In the rows, 128 means zero.
A single turn carries every row of the set below to another of its rows. Some are shown first; where does it send the rows asked next?
Q_954: [130 152 127 114 110 177 115 103 145 127 143 117 131 170 124 113 140 123
 156 123 116 139  86 140]
Q_309: [119 147 136 165 119 131 132  95 134 144 111 127 128 178  92 135 125 134
  93  95  99  96 137 103]
Q_166: [154 156 123 110 135 142 117 141 135 167  92 148 107 153 102 146 125 114
 168 135 138  75  97 105]
Q_43: [116 113 136 127 174 129 128 116 112 131 111 165 153 127 146  87 113 109
 134 151 155 135 104 161]
Q_91: [118 104 129 143 145 178 106 108 124 120 141 117 142 157 129 109  86 124
 140 159 147 135 165 162]
Q_327: [114 167  75 135 132 106 128 130 163 160 151 137 120 157 124 119  91 100
 142 123 112  84 150 152]
Q_356: [123 163 110 115 107 180 110 110 133 147 142 127 121 161 100 119 123 109
 169 131 111 120  90 163]
Q_233: [129  84 133 125 160 177 115 125 110 154 100 126 161 141 117 103 120 130
 122 149 165  93 134 109]
Q_313: [121 135 134 166 113 127 139  95 153 128 120 119 137 184 105 130 127 132
  98  86 107 102 131 106]
Q_966: [114 112 131 129 164 121 125 108 105 138 117 161 162 128 143 105 113 128
 136 145 171 140 108 171]
Q_540: [ 72 153 119 120 135 138 175 138 144 167 111 142 158 158 151 131 126 143
 119 108 139 110 124 139]
Q_68: [127 159 116 115 121 179 108  96 134 134 148 121 111 174 124 110 133 120
 152 127  99 132 100 148]
Q_846: [153 101 120 149 164 116  93 106 128 126 136 142 141 147 128  76 110  92
 122 141 149  96 141 113]
Q_663: [134 170  91 127 139 102 133 145 173 139 143 129 124 158 151 117  95 106
 153 134 119 107 153 130]
Q_887: [117  88 123 135 149 173 115 111 140 115 132 114 138 144 128 104  84 122
 129 159 129 131 158 157]
Q_437: [168 162 125 124 133 131 131 152 133 154  91 132 136 148 105 141 131 131
 165 136 136  97  97  91]
Q_971: [ 53 138 127 121 137 138 157 140 119 166 106 146 143 155 136 141 121 145
 127 106 140 107 117 148]
Q_127: [103 134 139 153 101 134 128  93 148 139 113 131 123 172  89 148 111 114
  96  91 108  93 126 118]
Q_463: [160  99 119 157 152 119 104 103 138 138 150 141 139 147 132  75 115 117
 145 144 172  83 137 132]
Q_630: [137  95 132 141 165 169 113 123 100 157 104 135 153 157 120 110 124 142
 138 146 179  89 140 115]
Q_632: [118 150 133 109 101 188 102  99 141 135 135 128 107 172 109 126 126 102
 154 124 116 116  97 140]
Q_126: [147 148 125 128 138 115 114 156 112 162  90 138 125 151  98 148 124 129
 167 130 141  79  99  95]
Q_584: [158 104 109 154 167 106  93  96 127 130 143 145 137 156 135  84 112 111
 133 137 158  98 147 132]
Q_894: [157 163 114 113 144 137 129 141 118 173  87 138 126 146 105 143 135 142
 157 135 129  93  95 104]
Q_911: [125 159  86 114 140  96 124 134 170 154 133 148 103 151 140 130  89  97
 148 126 123  85 139 139]
Q_933: [ 65 166 114 111 134 142 158 129 127 174 117 140 149 150 146 132 120 139
 113 116 127 120 125 149]
Q_576: [124 110 135 141 152 112 135 112 120 144 129 159 160 119 141  92 108 129
 144 144 178 121 107 168]
Q_913: [140  91 144 151 143 177 121 121 118 156 118 127 151 149 111 102 117 142
 146 150 182  82 138 123]
Q_301: [ 62 146 114 108 128 125 158 124 145 173 109 151 140 146 135 145 109 124
 112 105 136 103 118 150]
Q_125: [137  97 146 170 164 115 138 120 125 119  83 146 144 130 102 124  87 130
 113 146 133 118 142 136]
Q_695: [110 138 123 105 115 174  94 113 124 133 148 120 118 170 124 119 129 119
 168 125 120 126  86 148]
Q_485: [147 166 106 130 134 132 133 150 125 180  92 139 129 143  86 143 119 124
 162 132 131  70 107 113]
Q_564: [137 172  82 127 138  91 122 131 159 150 141 130 117 154 137 123  92 109
 136 132 105 100 153 130]
Q_403: [117 101 145 159 125 173 121 110 137 122 142 118 145 145 119 105  84 132
 141 159 156 124 156 165]
Q_459: [125 144 124 169 107 129 125  90 139 144 121 127 128 171  69 134 119 118
 112  93 102  87 121 126]
Q_735: [113 118 134 167 113 120 113  99 138 128 123 119 116 184  91 140 116 130
 113  90 103  89 133 112]
Q_296: [133 103 154 181 135 106 138 112 129 127 107 140 155 126 104 121  81 137
 122 144 159 117 142 149]
Q_755: [ 66 154 111 124 125 146 161 120 127 182 115 149 152 152 117 131 124 131
 119 102 132  95 108 159]
Q_96: [111 158  93 132 138  91 115 143 153 136 150 138 108 162 145 121  87 101
 156 129 115 101 149 145]
Q_30: [139 105 148 177 146 112 124 111 116 121  95 139 153 138  99 136  85 135
 116 143 147 123 154 137]

Q_735 moves to Q_971
Q_91 moves to Q_30
And these:
Q_356 moves to Q_459
Q_127 moves to Q_301
Q_887 moves to Q_125
Q_403 moves to Q_296
Q_540 moves to Q_663
Q_564 moves to Q_894

A single turn carries every row of the set below to another of its rows. Some are shown first; where does it send the rows asked next?
Q_919: [148 135 109 145 124 109 118 149 125 141 190 134 116  85 151 120 128 113
 169 125 120 126 184 159 105 148 115 139 101 106 149 142 124 155]
Q_473: [168 116 108 148 112 176  77 123 126 134  85 156 121 121 137 132  78 135
 176 112 106 122 193 185 168 177 144 111 127 126 150 123  74 131]
Q_833: [ 74 168 100 142 119 100 111 192 124 110 120 137 110 150 142 127 119  97
 156 109 116 118 164 139 106 174 156 139 147 128 136 148  90 111]
Q_795: [144 131 117 145 124 109 113 140 125 143 189 128 118  87 150 116 131 113
 160 127 121 133 183 160 105 154 110 138  98 106 152 147 118 153]
Q_310: [133 122  89 103 147 106  83  92  96 141 107 136 132 133 154 174  84 123
 162 103 116  81 173 162 109 159 157 128 115 125 136 104 139  85]
Q_298: [ 66 166 101 146 119 108  92 181 124 117 121 125 119 142 127 127 133  95
 146 114 113 128 153 138 106 172 157 137 134 140 131 151  91 112]
Q_109: [145  98 111  87 147 156  81 163 104  92 157 133 101 116 128 113  94 107
 150 129  73 130 193 148 144 168 145 153 166  99 148 153 132 121]
Q_848: [123 114  66 131 120 142  89 148  88 124  97 177 193  91 125 184 143 131
 146 126 110 126 159 171 122 182 146 125 144 114 139 149  81 135]
Q_996: [142 148 107 146 131 112 118 152 118 131 184 138 121  91 150 108 129 126
 157 127 123 127 184 166  91 140 119 137 100 104 148 148 133 151]
Q_205: [120 112  74 130 127 140 107 137  84 125  94 185 184  93 135 187 138 136
 147 131 115 116 160 178 123 185 149 122 147 109 144 150  80 134]
Q_272: [125  92 132  87 165 163 100 122  92 102 151 140  90 110 134 120  99 120
 139 149  89 116 181 165 139 170 154 142 153 103 155 155 133 122]
Q_278: [130 116  62 130 115 134  84 163  93 118  98 174 197 100 126 177 140 126
 145 116 104 135 166 165 123 187 137 127 151 108 141 153  76 132]
Q_794: [151 133 112 153 123 182  61 117 114 122  78 153 138 132 124 109  90 152
 143 116 109 135 183 194 146 168 145 103 118 128 149 140  85 123]
Q_152: [127 107 105  92 155 177  71 146  94  95 155 133 106 100 110 120 113 120
 143 145  78 125 175 157 133 146 165 146 143 120 135 149 148 125]
Q_117: [142 130  86 105 134  94  45 120 107 129 111 112 156 153 141 144  89 113
 138  81 101 118 178 147 104 170 130 133 126 118 138 122 126  76]
Q_572: [156 146  98 154 123 183  65 138 113 111  77 162 139 134 126 106  86 159
 151 111 107 129 190 193 137 156 152 106 124 123 143 134  95 123]
Q_662: [ 69 146 114 140 125 104 133 157 123 132 121 142  91 133 150 154 118  93
 172 124 126  97 157 147 123 181 166 135 138 135 139 137  84 119]
Q_678: [166 144  88 150 117 178  74 151 117 112  80 169 131 129 133 116  76 153
 170 106 105 119 198 188 145 154 155 111 131 121 142 124  97 128]
Q_676: [135 116  69 128 116 126  94 166  93 115  97 178 193 110 136 170 132 128
 144 113 106 133 173 166 122 195 131 128 162  97 147 157  72 128]
Q_412: [132 114  77 125 123 124 111 153  90 116  93 186 184 111 146 173 125 133
 144 119 113 123 174 173 123 198 132 126 162  92 153 158  72 129]
Q_509: [125 111  80 127 129 130 117 140  86 122  91 190 181 102 144 180 129 137
 146 127 119 115 168 178 122 194 141 123 154  99 152 154  76 132]
Q_64: [173 128  93 147 112 175  81 143 123 122  85 166 122 124 138 130  73 141
 183 106 104 115 199 184 160 165 150 114 131 121 144 120  86 131]
Q_728: [ 76 159 107 139 122  96 132 180 122 118 119 146  96 145 152 140 111  97
 169 114 122 102 167 143 114 178 160 139 148 125 140 142  88 114]
Q_445: [156 118 118 151 118 179  67 110 121 134  83 148 129 125 130 123  87 141
 156 116 109 132 185 189 161 179 140 106 120 129 151 135  73 127]
Q_526: [143 133  92 103 142  88  70 118 101 125 105 128 146 161 159 143  77 123
 141  84 109 104 185 154 100 172 132 132 134 106 146 123 130  74]
Q_238: [133 120  84 107 140 112  58  94 102 147 113 121 141 124 137 177  97 113
 160 100 108  95 164 155 113 158 155 130 108 138 129 104 134  88]
Q_771: [138 122  82 107 133 107  38 108 107 141 116 109 154 134 131 162  99 109
 148  90  99 113 168 147 113 163 142 132 112 134 130 113 129  82]
Q_599: [ 59 155 109 147 121 116  92 158 122 130 121 121 112 129 123 142 140  91
 149 124 116 123 143 142 115 174 163 133 124 151 129 147  86 116]
Q_240: [147 143 105 145 126 110 119 154 122 136 187 139 117  87 152 116 127 120
 168 126 120 124 186 162  98 141 119 139 101 106 146 142 131 153]
Q_146: [137 129  93 102 149  94  89 104  96 129 103 141 135 151 165 157  74 128
 152  94 116  86 181 163 102 166 147 130 128 109 144 113 137  79]
Q_834: [139 106 100  90 146 168  67 166 101  91 158 131 106 107 115 116 106 111
 149 133  71 131 183 149 137 151 156 152 155 112 137 149 144 122]
Q_876: [138 144 115 147 133 111 114 144 118 134 183 133 124  94 150 104 132 125
 148 128 123 134 182 165  91 145 113 134  98 105 151 153 128 149]
Q_471: [ 60 145 114 144 124 113 115 146 121 138 123 129 100 124 135 155 132  91
 162 130 123 107 146 146 123 179 166 134 126 147 134 140  84 121]
Q_969: [140  91 127  85 155 153  97 142  99  98 154 137  91 118 138 115  91 111
 145 137  83 121 191 156 145 176 144 149 166  96 156 155 128 120]
Q_879: [119 100 122  91 164 175  86 123  89 100 151 138  97 101 121 123 109 125
 138 153  86 118 173 167 133 154 164 141 143 117 144 151 143 126]
Q_964: [139 137 119 147 129 110 111 137 121 140 185 127 121  92 149 108 134 119
 150 129 121 136 179 163  99 152 109 134  98 105 152 153 121 150]

Q_996 moves to Q_240
Q_662 moves to Q_471
And these:
Q_238 moves to Q_771
Q_678 moves to Q_64
Q_676 moves to Q_412
Q_109 moves to Q_969

A single turn carries every row of the set below to another of its rows. Some are shown first; where does it send the rows asked next?
Q_986: [124 131 158 132 137 154 114 134 137 167 130 148 136 125  82 141 166 148]
Q_807: [101 173 108 131 153 133 133 156 138 127 114 147 177 140 136 131 133 136]
Q_921: [131 123 163 123 108 146 120 159 168 117 158 117 112 108 120 118 169 108]
Q_36: [ 91 119  87 138 126 127 129 129 107 111 103 144 115 157 105 132 115 136]
Q_183: [127 165 152 126 134 141 133 115 110 114 157 130 103 103 104 172 117 142]
Q_508: [116 137  83 123 128 132 123 123 155  86 143 144 142 154 109  92 127 140]
Q_943: [127 122 189 144 146 129 136 117 150 149 138 114 105 111 127 149 158 130]
Q_753: [156  85 166 133 113 134 127 148 144 147 150 133 148 111 125 129 156 112]
Q_462: [117 159 102 117 104 136 112 132 102  99 121 149 146 100 153 121 115 131]
Q_704: [140 129 177 142 154 156 146 117 123 129 140 119 138 149  96 167 141 130]
Q_536: [100 131  83 136 141 106 135 136 141 129 126 127 130 108 183 127 125 129]
Q_191: [123 131 194 128 138 135 145 124 161 120 158 146 124 103 135 132 159 147]
Q_983: [ 79 135  95 150 126 119  98 123 148 127 125 135 150 119 161 136 119 137]
Q_54: [112 139  88 111 160 118 143 125 123 139 152 132 133 168 114 109 119 127]
Q_566: [153 106 155 126 140 147 150 137 140 126 111 157  96 115 105 127 144 172]
Q_342: [157 139 135 123 151 165 130 105 164 124 142 114 143 128  99 142 158  93]
Q_665: [163 129 149 109 167 152 171 110 152  98 133 131 113 137 115 133 130 117]
Q_804: [136  88 184 133 135 142 126 140 150 123 135 109  88 134 131 131 130 130]
Q_187: [122 143 105 139 118 134 101 121  94 117  98 113 134 115 155 132 113 120]
Q_73: [ 97 152 110 121 123 132 119 149 133  80 112 121 107 125 163 118 106 123]
Q_783: [141 137 148 109 138 162 133 103 157 110 145 156 125 130  78 155 119 125]
Q_199: [ 90  90 117 135 142 121 137 140 158  89 140 153 146 142 143  97 143 116]
Q_923: [138 132  83 143 136 143 130 149 155  93  91 140 145 114 149 129 123 152]
Q_89: [137 121 170 141 114 138 127 122 168 125 142 132 101  83 119 144 163 138]
Q_493: [ 97 122 105 125 129 153  91 120 125 122 130 127 127 127 163 152  86 139]
Q_305: [149 125 153 137 154 151 144 144 154 127 120 127 141 121 127 101 191 142]
Q_745: [148 101 181 126 119 113 153 164 134 129 133 136 118 123 116 119 144 112]
Q_784: [166 126 145 138 121 155 154 133 138 102 127 121 102 109  90 162 151 124]
Q_253: [ 96 155  95 106 136 141 120 147 122 134 151 122 138 112 174 130 123 108]
Q_211: [132  91 191 138 106 130 120 146 143 124 136 149 142 132 104 130 133 130]
Q_956: [138 105  65 132 137 134 117 110 139 127 133 118 116 147 113 120 117 132]
Q_707: [162 135 142 136 152 150 148 111 127  86 153 109 113  95 152 146 133 145]
Q_95: [106  68  91 131 122 122 128 134 147 121 134 155 104 115 120 132 121 118]
Q_6: [154 133 156 124 138 166 159 131 144  99 164 145 159 116 116 144 165 136]
Q_405: [122 135  90 134 151 131 132 143 120 155  97 140 129 127 128 164 101 146]
Q_173: [119 116  63 123 133 131 158 143 118 103 126 142 131 128 143 108 145 126]
Q_51: [113 147 120 118 138 131 125 123  85 120 121 136 153 124 174 123 105 133]
Q_470: [ 76 145 103 134 128  99 129 138 137 116 116 149 114 122 153 136 103 142]
Q_719: [125 170 157 148 142 156 111 109 134  98 156 103 150 115 125 146 152 126]
Q_960: [ 75 103 115 137 145 110 129 142 133 149 137 135 130 148 114 128 140  92]
Q_423: [ 93 112  83 139 140 146 119 119 119 127 135 140 174 154 134 121 141 132]
Q_788: [116 106 181 106 130 149 126 143 146 147 182 146 125 124 124 138 135 137]

Q_923 moves to Q_566
Q_191 moves to Q_536
Q_493 moves to Q_788
And these:
Q_508 moves to Q_665
Q_719 moves to Q_199
Q_187 moves to Q_211
Q_704 moves to Q_423

